Here are some numbered points:
[ 51 -44  22  29   3 -48  35  18  12 -35 -12  31 -38  19 -30  30  30  52
  67  10  19   9 -15] 0
[-34   2 -32 -30  -1  47  -6   8  -7  -2 -14   2  -6 -46   5 -14 -12 -23
   0 -46  10  24  43] 1
[ 13  16 -47  -5  15 -15  20   9  77  49 -53  10   9  44  27 -13  45 -42
  -9 -27   9 -34 -11] 2
[-46  86  10  -4 -31  42 -33 -28  11  74 -16  47 -11 -23  53  25  15 -68
  -9  10   7  21 -22] 3
[-62  59   1  -5  20  16 -58  12  46 -26   3  -8  21 -35 -45  45 -55  24
 -40 -51 -29 -30  22] 4
[  8 -16  57  15   5 -22  23 -16 -28   4 -23 -33  25 -41 -23  10  24   2
 -13  24   9  14  16] 5
[ 37 -33  -4 -24  43   3 -14   5   7  -3   1  30 -20  25  52  60   9   9
  18  24 -23 -39  18] 6
[-16  35 -26 -58  41  23   6  57  18 -39  19  62   4 -26 -51   4  83  34
  32 -52 -24  40 -32] 7
[-59  -8 -41  38  -8 -17 -16 -16 -91  -1  26 -12 -19   8 -13 -41  33 -13
   0  40  18 -36  -5] 8
[-68  45   8  -7 -46  36 -46  13 -22 -14  -1  15 -31 -22  -9 -16 -37   3
 -18  16   9 -44 -22] 9
[-26 -21  16  23   9 -76 -30   6 -72  -6  10  -6  -6  15 -24  33 -12  -1
   6  -3  14  -1 -46] 10
[ -9 -45   6  26 -41 -65 -63  18 -85   4   2   9 -54  61 -22 -45  55 -19
  16 -14  21  -9  -5] 11
New points follow, each followed by the number of its nearest point above, looking only along the 7 directions in which the numbered points spread most.
[-10 -48   2  35   6  51  -6   2  23  -9 -42  36  35 -38  -5  17  -1  32
 -14 -68   2 -38 -23] --> 1
[ 23  11  17   2 -11  23 -73 -66  26 -27 -55  34  32  12   3  39 -12 -12
  54 -10  -9 -38 -27] --> 6
[ 32 -33   3  18 -31 -27  -6  10 -51  58  24 -18  -5  28 -59 -17  40  26
 -10   5  42  -5 -15] --> 10
[ 10   6 -20 -34 -41  13 -32  -9 -70   9 -18 -22 -22   9 -31  -8   2 -17
 -22 -27 -41  26 -20] --> 8
[ 45 -75 -33  20 -20   3  42  10  15  52 -24 -40   5   3 -60 -51  60  13
  29   2  28  -4 -43] --> 5
[-49 -53 -32  -8  21 -37  28   9 -26 -23  21  -6  13 -21  28 -52  33 -21
   7  57   2 -38   4] --> 8
[-28  36  -9 -11 -34 -35   1 -21 -10  17   9  16  -7  -7  27 -18  -9 -13
 -35  14  61  10 -30] --> 9
[-58 -32  10  -3 -29 -45  14 -37 -41  12  52 -25   6  23 -70 -52  34  -4
   2  42 -26  53 -66] --> 10
[  6  26  -4 -26 -23 -15 -19  -8  29  11  -8 -16  32   4 -64   0   0  30
   4 -34  26 -46  41] --> 1
[-36  10 -14  37   7  -8  54   9   8  -6 -58 -19   8  -5  92  34 -12 -64
 -50  11  16   6   9] --> 5
[ -3  -9   8  66 -51 -97  33 -29 -28  33 -27 -18  -1 -33  32  -1 -28 -36
  19   3  32  46 -32] --> 5
[-39  -7 -59  21  37  28  -4 -39  13  26 -12 -27 -16  11  63 -54 -68 -27
  -8  88  -6 -25   0] --> 1
[  4  22  -5 -16 -97  27 -68 -63  -9  12 -17  24 -46  41   6 -14 -40 -71
 -46  16 -47   1  32] --> 9
[-52   8 -29  10 -19 -39  22  -2 -11  25  42 -26  -7 -32   6 -20  19 -40
 -11   3 -69  21 -37] --> 1
[  32  -30   32   69    3   10  -66  -18  -61 -105   29  -70  -12  -40
   46  -23   55   15   36   36   19   33  -46] --> 10
[ 36  39   6 -31  55   1 -33  25  41 -39 -26  27  31 -14 -14   1 -26  21
 -17 -50 -36 -47  60] --> 4
[-14  34  34 -24  36  23  -7  21  30  32   3  19  11  -3 -35   0 -51  39
 -32 -28 -34  -6 -29] --> 4
[ 31  59  31 -27  33 -18  -9  44   3  -9   1  11 -14 -29 -27 -10 -95  31
   2  21 -10 -16  27] --> 4
[-31 -26  20 -16   3 -10  62  -8  41  27 -13  36 -14  -8 -27 -13  -4 -15
  14  34  -8  24 -21] --> 5
[ 10   8  11   0  11  29   8  40  24  -9   1  -7  38 -54   5 -23 -11   1
 -34 -86 -15 -19  25] --> 1
